In the rows, zero is written as 100.
R: 4 groups of rows, each row roughly a mix of its group's hidden directions:
R (144 x 10):
[90 111 113 86 145 97 134 80 98 114]
[89 95 80 67 87 121 84 61 119 94]
[106 140 119 99 97 87 106 140 78 107]
[105 81 97 89 68 127 63 76 99 110]
[132 74 79 114 93 134 99 102 110 74]
[65 90 104 101 108 96 101 89 146 74]
[103 92 88 111 55 108 61 101 105 81]
[106 68 86 74 138 97 120 92 108 120]
[98 89 97 77 95 88 87 86 146 67]
[105 117 111 117 125 75 131 130 108 78]
[141 121 97 82 78 120 87 91 75 110]
[142 114 120 90 92 137 111 103 102 118]
[139 116 145 106 119 106 100 93 98 91]
[104 89 88 89 66 128 69 74 90 114]
[69 82 65 122 77 114 90 77 104 100]
[113 68 74 113 102 97 98 101 122 58]
[81 66 89 92 74 116 68 76 111 105]
[134 71 75 101 87 135 100 99 103 83]
[81 91 74 106 74 129 90 94 68 123]
[89 93 121 137 107 95 119 128 120 73]
[70 115 100 81 104 67 127 83 98 127]
[132 120 93 84 78 124 87 86 70 117]
[80 68 98 103 69 123 71 81 114 103]
[82 64 65 109 87 122 94 79 116 97]
[110 82 74 114 89 141 108 111 79 75]
[145 88 107 89 111 120 117 93 122 125]
[111 89 80 116 54 114 70 94 97 87]
[87 87 91 104 112 61 114 110 110 58]
[109 121 137 84 122 69 102 125 110 95]
[125 79 97 111 107 101 98 120 120 52]
[57 106 87 91 102 61 97 123 111 105]
[118 74 84 109 66 115 76 91 111 72]
[136 121 132 90 106 121 125 113 99 114]
[68 77 115 127 81 112 101 107 133 84]
[123 105 95 92 60 134 81 84 83 109]
[90 88 85 134 72 126 92 116 72 112]
[150 96 109 96 89 136 86 102 108 106]
[88 90 76 70 82 123 85 69 124 93]
[113 102 88 105 62 134 80 82 76 113]
[111 94 85 118 54 112 67 109 89 93]
[86 79 85 115 101 82 71 108 114 57]
[120 112 129 124 122 74 115 130 91 98]
[139 93 94 85 94 129 128 85 112 122]
[73 96 75 132 72 122 88 77 96 99]
[77 98 71 122 63 125 97 85 86 106]
[63 98 65 117 81 113 112 90 96 75]
[89 114 102 103 139 71 136 118 101 95]
[111 125 138 104 114 98 104 127 66 108]
[90 134 102 107 85 84 118 111 60 123]
[104 124 119 106 105 112 130 121 57 101]
[130 122 87 115 111 103 95 99 53 112]
[89 112 109 79 100 63 96 143 114 90]
[102 100 104 99 133 91 140 116 75 127]
[63 105 89 100 79 107 60 82 117 109]
[87 116 108 141 106 95 120 123 74 123]
[78 106 118 93 129 84 112 82 139 80]
[130 83 112 101 118 116 76 94 129 69]
[74 121 131 101 120 63 91 119 92 99]
[92 140 116 106 66 96 105 128 78 103]
[93 119 84 133 79 134 88 88 73 105]
[80 80 93 69 127 65 109 97 120 110]
[63 74 89 84 105 82 82 84 130 106]
[94 88 108 71 138 65 112 103 117 111]
[64 116 120 108 111 65 81 117 91 85]
[117 122 137 84 122 71 102 124 104 94]
[112 108 118 74 129 68 110 98 129 84]
[113 126 103 94 134 74 133 120 90 95]
[142 71 74 102 98 119 122 88 102 98]
[83 69 108 86 124 78 108 101 141 98]
[81 65 93 79 124 82 107 91 135 104]
[109 118 126 87 130 70 110 97 129 84]
[101 85 111 68 124 61 103 110 126 93]
[126 108 99 91 84 145 117 87 102 126]
[108 102 120 82 129 80 112 93 139 76]
[80 112 91 83 132 74 141 106 100 104]
[59 96 87 117 100 74 75 105 82 78]
[96 106 101 128 63 100 64 105 117 76]
[100 82 73 106 63 133 80 94 81 106]
[99 93 89 65 91 106 81 65 129 80]
[128 78 81 112 83 132 77 105 99 73]
[106 113 93 124 75 145 91 82 79 101]
[81 73 88 77 121 67 99 105 131 96]
[71 95 109 132 123 87 132 121 109 87]
[61 75 109 96 108 85 101 101 142 93]
[69 73 89 82 96 88 73 80 130 107]
[129 98 123 112 113 72 107 130 121 76]
[103 74 80 118 91 111 57 106 100 71]
[74 113 85 127 99 94 130 105 78 133]
[108 125 121 97 93 131 95 97 82 143]
[74 96 78 122 93 106 103 113 60 70]
[72 71 61 113 81 110 93 80 110 98]
[97 111 137 89 139 84 106 117 122 89]
[65 130 117 93 103 86 103 93 82 137]
[65 128 127 99 113 70 94 105 89 119]
[118 127 120 85 120 81 121 117 72 120]
[104 108 102 60 108 83 93 78 138 82]
[101 113 135 83 125 65 96 117 121 90]
[102 116 117 93 140 78 135 104 92 117]
[109 82 83 116 57 109 71 103 108 78]
[66 76 107 105 124 75 101 107 134 91]
[129 83 117 115 108 103 49 99 93 99]
[126 107 92 101 64 132 80 86 76 108]
[112 98 78 123 83 142 93 76 78 101]
[95 81 102 115 60 133 71 86 104 102]
[72 71 108 95 124 75 89 101 135 93]
[88 128 120 141 94 85 92 124 82 110]
[154 81 99 97 111 106 129 106 102 92]
[89 112 91 131 61 131 87 87 88 93]
[118 102 94 98 56 135 81 84 86 106]
[51 118 101 105 84 91 66 101 96 91]
[86 91 86 128 86 131 108 61 87 116]
[114 123 116 84 100 116 138 92 95 136]
[68 137 120 94 92 99 97 97 78 131]
[108 96 103 138 70 94 78 134 89 90]
[61 129 113 101 83 102 65 100 88 111]
[83 105 80 128 64 127 96 80 81 105]
[137 84 93 113 94 145 94 111 97 84]
[106 123 112 108 133 75 133 126 100 90]
[72 71 90 84 111 73 95 94 137 93]
[107 113 90 127 68 139 89 91 78 95]
[64 101 71 118 63 109 99 86 88 109]
[101 97 81 66 83 112 80 64 122 88]
[65 83 99 111 68 96 91 83 132 84]
[89 70 88 91 71 121 67 74 103 108]
[81 89 71 99 68 130 81 85 81 114]
[92 69 74 92 78 142 90 90 107 95]
[115 135 112 117 101 107 141 124 86 93]
[52 82 102 103 115 87 125 104 126 96]
[80 97 118 91 124 82 106 98 144 75]
[98 99 130 90 137 81 110 109 132 79]
[107 75 79 110 71 139 85 100 77 105]
[118 118 96 126 70 136 91 96 74 93]
[122 132 112 112 121 90 132 126 85 92]
[62 80 101 104 129 73 114 106 125 93]
[63 66 75 102 93 102 102 80 126 105]
[122 70 107 71 136 103 105 91 126 100]
[143 78 93 107 104 121 111 120 85 74]
[128 110 129 79 114 94 110 94 125 135]
[85 99 115 102 133 70 124 122 126 85]
[109 138 118 100 90 86 116 124 66 113]
[118 87 85 118 61 123 73 107 79 97]
[83 78 104 119 62 131 78 90 114 99]
[105 75 107 90 113 81 103 103 140 63]
[127 101 93 97 76 153 98 95 94 110]

the three rows of each list that fit no group, in list order (the others fit one group, some only roughly):
- Z212: [94 93 113 73 126 92 107 85 142 76]
- Z898: [144 93 95 104 94 143 121 101 96 104]
- Z49: [106 91 95 107 63 149 105 93 113 113]
- Z713: [81 95 109 110 129 52 106 117 102 82]
- Z229: [96 136 109 105 111 87 114 95 67 137]
- Z889: [118 132 90 99 83 125 111 91 62 119]
- Z605: [120 97 120 60 128 75 97 108 116 114]
- Z866: [129 134 97 102 100 111 128 111 63 102]
- Z317: [109 86 101 104 63 137 85 79 89 122]
- Z606: [50 118 104 102 106 64 99 93 97 108]
 -> Z49; Z605; Z317
- Z251: [87 100 76 126 68 132 92 76 84 102]
- Z774: [106 62 84 76 84 110 68 83 117 101]
- Z398: [115 120 130 79 122 76 120 123 88 115]
- Z955: [110 83 89 92 66 123 63 75 99 108]
- Z680: [101 82 93 107 99 80 84 110 127 51]
- Z370: [85 70 81 80 95 107 98 72 138 111]
- Z266: [48 89 104 110 116 78 114 93 118 107]
- Z204: [86 96 78 132 67 136 88 93 94 96]
- Z608: [109 68 93 94 86 116 84 98 134 64]
- Z701: [139 89 92 101 93 144 121 93 96 112]
 -> Z774; Z370; Z266
- Z571: [72 73 107 97 97 88 73 95 143 95]
- Z399: [83 91 103 119 114 86 81 131 79 62]
- Z517: [105 78 97 73 98 104 89 89 143 69]
- Z54: [112 137 101 111 107 99 140 121 75 101]
- Z68: [109 125 97 89 131 83 145 97 93 111]
- Z459: [103 98 104 60 128 65 106 105 112 124]
- Z220: [98 67 74 107 106 123 95 57 104 108]
- Z962: [131 113 138 92 122 94 93 122 79 117]
- Z417: [139 94 90 104 95 138 131 92 95 112]
- Z27: [91 56 91 98 133 97 92 94 127 83]
 -> Z68; Z459; Z27
- Z683: [93 133 103 122 66 122 102 101 69 110]
- Z944: [114 134 115 125 91 116 97 88 61 111]
- Z726: [60 101 92 124 64 101 84 92 116 87]
- Z391: [110 74 69 100 79 125 82 80 128 94]
- Z929: [128 119 95 89 133 84 135 115 86 108]
- Z156: [92 86 113 72 128 62 119 107 120 110]
- Z74: [79 63 77 88 114 82 92 88 133 92]
- Z873: [144 111 128 70 119 94 109 111 95 96]
- Z103: [110 76 67 85 68 133 90 86 98 98]
- Z157: [124 109 114 117 120 95 142 130 104 89]
- Z497: [86 106 84 127 85 111 112 104 62 135]
- Z106: [122 106 117 79 118 76 121 83 121 133]
- Z217: [104 127 95 114 124 78 120 125 67 87]
- Z386: [106 86 96 101 66 126 58 79 98 105]
 -> Z929; Z157; Z217
